(in the rows, 128 means zero)
Rotation paths and how fast each direction turns (degrees each step)
Each turn is a multiple of 5 degrees from 10 to 175, or 0.
Each row of a path follows its step; steps can be skipped.
path 1
step 0: [122 121 121 132 126 142 133 128 128 131 130 143 127 133 120 129 131 118
 122 128 117 128 136 120 129 136 120 126 129 128 120 129 133 122 139 126
 130 130 130 134 127 139 116 135 130 129 125 117 130]
step 1: [117 133 127 116 122 137 128 114 137 134 129 128 123 138 120 136 141 128
 134 140 126 131 135 126 132 121 124 121 120 126 129 130 123 124 131 120
 128 132 123 132 130 129 121 130 127 129 124 122 133]
step 2: [127 134 124 114 117 128 129 122 136 135 130 137 132 118 134 128 139 126
 131 132 131 135 125 129 136 121 133 127 127 131 135 121 126 139 125 121
 131 133 130 115 128 137 122 132 124 120 138 121 128]
step 3: [128 125 125 119 129 141 131 126 121 121 132 138 125 116 132 128 122 118
 112 130 128 118 126 127 132 116 126 131 129 130 127 136 128 130 131 122
 127 140 134 122 125 136 124 137 130 116 132 126 125]
step 4: [134 118 131 123 126 130 129 126 126 126 125 129 126 132 125 130 127 128
 118 134 123 122 121 129 121 123 123 116 125 133 124 142 119 122 125 118
 132 141 110 121 128 130 122 132 123 128 119 125 131]
step 5: [131 123 129 132 122 129 129 119 134 139 120 127 125 139 133 114 130 131
 124 134 127 134 119 129 124 129 128 125 131 137 126 124 122 128 120 118
 133 135 124 129 119 136 135 133 118 122 132 112 129]
step 6: [119 135 121 133 126 136 122 126 124 126 135 129 116 133 134 126 125 122
 125 136 134 124 125 130 135 125 131 128 127 139 123 117 137 129 124 128
 130 133 124 131 108 133 131 133 129 113 126 125 133]
step 7: [128 124 123 123 124 128 128 140 124 132 129 133 122 127 119 136 132 124
 118 143 125 127 119 128 143 131 130 117 129 131 127 126 138 116 121 131
 134 126 121 120 126 130 127 128 131 121 118 130 125]
step 8: [120 118 122 120 133 133 132 128 120 144 122 128 131 126 130 119 143 133
 120 133 130 129 126 125 131 133 123 121 134 124 130 126 124 114 131 131
 141 125 123 133 128 137 122 129 125 124 131 124 120]
step 9: [115 131 124 128 131 140 123 121 132 133 131 119 125 126 132 130 139 121
 123 124 132 135 127 125 130 124 119 121 138 130 123 126 115 134 143 135
 128 126 117 125 118 133 126 126 127 120 127 122 133]
step 10: [133 131 121 124 132 133 124 124 134 131 127 135 123 125 130 136 132 119
 124 136 124 144 138 124 135 131 125 120 139 132 126 128 130 135 130 116
 119 129 124 113 119 129 130 124 134 125 120 128 118]
Directions:
[128 128 126 129 123 129 127 125 125 127 131 123 127 128 127 126 128 129
 128 128 125 127 128 126 130 127 131 128 132 128 126 127 128 130 127 129
 128 130 127 127 129 127 126 129 129 131 126 126 123]
0
[126 131 126 130 127 124 126 125 130 130 127 129 128 127 128 129 128 128
 131 129 127 129 131 130 130 126 129 128 127 127 130 125 130 130 127 126
 125 130 129 128 125 125 131 128 127 124 126 128 127]
85
[127 128 125 130 131 131 128 129 127 129 128 130 130 128 127 124 126 127
 130 129 128 124 128 125 128 129 130 130 129 128 129 128 128 127 133 127
 128 129 130 131 126 127 128 130 125 126 133 127 126]
130
[128 127 129 126 126 127 129 122 129 129 128 126 132 127 126 125 128 132
 129 132 127 128 127 131 127 127 124 127 126 130 127 127 127 128 132 130
 130 125 128 130 127 128 129 129 127 130 128 128 128]
100
path 2
step 0: [124 135 123 125 133 126 125 135 131 127 144 134 126 133 119 135 129 134
 125 144 116 134 121 128 124 129 134 131 128 128 121 127 132 131 128 127
 117 136 128 123 115 139 124 131 123 129 124 138 117]
step 1: [125 127 121 124 133 135 121 119 134 131 133 139 138 123 123 135 119 127
 129 138 118 135 131 118 133 119 136 131 135 126 122 130 130 120 133 124
 119 125 118 136 128 137 112 130 122 130 126 120 125]
step 2: [128 124 128 138 131 126 132 118 128 132 141 128 132 119 132 132 135 129
 136 130 123 138 131 123 137 118 128 133 131 138 124 145 131 121 131 121
 128 131 124 133 130 136 132 127 124 111 135 123 131]
step 3: [132 123 131 132 121 134 134 127 127 135 133 125 120 130 123 129 139 124
 132 130 125 143 125 133 131 134 119 122 126 124 126 137 134 131 127 124
 117 130 118 122 119 131 123 127 117 108 125 130 120]
step 4: [130 118 124 136 119 137 128 121 126 121 129 128 133 125 132 125 122 122
 120 131 124 145 121 131 133 133 120 126 129 116 128 121 137 116 118 126
 124 128 122 133 127 128 121 133 130 124 114 123 120]
step 5: [135 120 130 133 128 129 129 128 119 121 143 122 133 115 139 134 126 128
 125 133 122 134 123 134 134 130 130 137 130 132 124 119 133 120 121 130
 125 148 128 133 125 123 135 137 124 127 128 129 133]
step 6: [128 128 128 127 128 135 120 136 130 134 136 128 117 119 128 136 127 131
 138 135 118 123 125 127 134 138 130 126 127 128 129 124 124 124 135 127
 118 144 113 123 116 128 129 140 129 126 119 135 132]
step 7: [124 130 125 135 133 123 120 126 135 131 129 134 128 130 122 133 124 133
 125 132 115 125 123 123 129 132 132 133 124 119 132 130 133 111 127 121
 130 133 113 127 125 145 130 128 131 127 112 121 134]
step 8: [131 128 135 126 132 119 130 132 130 126 127 133 132 124 121 138 135 131
 123 143 131 132 133 129 124 123 126 143 137 129 132 131 140 116 127 124
 126 137 127 127 128 139 130 132 115 117 130 118 135]
step 9: [123 121 134 116 124 131 119 122 137 125 124 136 127 117 129 133 139 126
 126 133 129 137 134 129 135 126 118 130 137 125 129 135 136 132 138 129
 116 130 119 119 128 132 127 139 130 113 127 131 129]
step 10: [134 117 120 132 124 133 130 120 124 125 124 126 125 123 131 128 139 127
 115 121 119 136 129 122 135 120 126 134 123 114 127 129 136 132 126 130
 119 132 111 125 131 134 136 122 136 122 122 126 130]
Directions:
[129 126 129 127 130 132 126 127 129 129 131 131 129 131 124 130 130 127
 129 128 130 131 132 127 128 126 129 128 128 128 129 128 127 127 129 125
 130 126 130 125 129 131 130 127 127 127 127 129 131]
55
[127 126 131 130 127 128 130 127 129 127 127 128 130 128 127 127 126 129
 125 129 130 127 128 127 128 123 132 125 125 129 129 125 129 127 125 126
 127 126 125 127 126 129 129 129 126 131 127 126 125]
110
path 3
step 0: [130 127 130 127 127 119 122 120 122 138 125 127 124 138 121 127 131 143
 116 133 128 124 125 142 130 125 130 128 125 123 132 124 134 127 135 133
 124 134 130 114 135 130 124 124 130 139 133 120 146]
step 1: [138 129 132 123 139 132 125 121 124 128 129 123 128 123 118 137 123 126
 130 127 132 134 119 134 123 137 113 121 127 138 132 128 134 132 146 137
 137 128 123 132 120 127 135 139 136 123 130 130 129]
step 2: [120 131 129 136 122 133 114 134 131 123 122 133 128 126 131 130 128 124
 139 118 134 124 135 132 118 137 117 127 132 127 122 126 136 129 127 129
 116 134 123 138 125 120 128 125 110 121 127 135 117]
step 3: [120 110 124 133 118 133 116 136 128 140 132 123 128 129 130 118 134 132
 120 133 125 124 130 117 135 129 122 142 122 122 132 131 117 130 129 123
 121 128 141 133 124 135 127 122 128 128 128 130 130]
step 4: [137 116 130 113 130 116 126 129 134 116 133 129 129 126 138 128 138 128
 119 138 128 131 120 133 133 121 125 131 119 130 126 131 134 122 125 117
 136 123 125 121 119 123 129 125 140 129 117 127 126]
step 5: [136 138 131 139 128 118 130 136 127 133 126 130 125 132 129 134 121 123
 142 140 132 141 126 138 121 119 135 122 136 129 138 133 132 134 124 123
 134 123 121 127 120 118 120 122 123 128 133 130 132]
step 6: [123 135 120 126 130 139 125 118 128 132 121 124 128 133 114 132 125 128
 130 132 135 128 112 124 116 130 135 130 136 117 133 131 128 125 125 132
 115 124 136 133 137 138 115 127 133 124 125 136 130]
step 7: [132 126 133 119 125 132 122 125 130 129 127 122 130 128 125 126 137 113
 126 121 120 114 132 127 126 135 134 133 118 140 124 132 127 116 127 144
 127 132 131 117 121 129 124 135 132 132 135 138 124]
step 8: [128 118 124 131 132 114 119 136 113 117 126 135 128 120 126 117 127 129
 121 127 126 125 146 141 129 119 130 128 140 138 127 124 130 131 134 128
 128 130 133 132 127 126 125 135 127 125 136 122 124]
step 9: [123 124 137 124 132 137 136 136 125 116 142 124 128 122 133 119 120 126
 124 137 126 137 125 123 116 128 118 121 133 122 135 126 126 136 127 129
 131 138 132 133 136 129 127 116 130 117 124 127 137]
step 10: [132 138 118 130 111 141 124 121 143 124 123 134 129 131 136 136 123 125
 128 133 119 121 131 127 129 137 129 128 127 121 131 132 131 120 121 124
 143 133 129 129 127 123 131 115 134 132 123 126 126]
Directions:
[127 128 127 130 124 125 131 128 124 125 128 125 127 126 129 127 132 130
 126 128 128 131 127 130 129 127 129 127 128 127 126 126 130 127 130 129
 130 127 128 125 125 130 129 128 129 125 130 129 131]
90
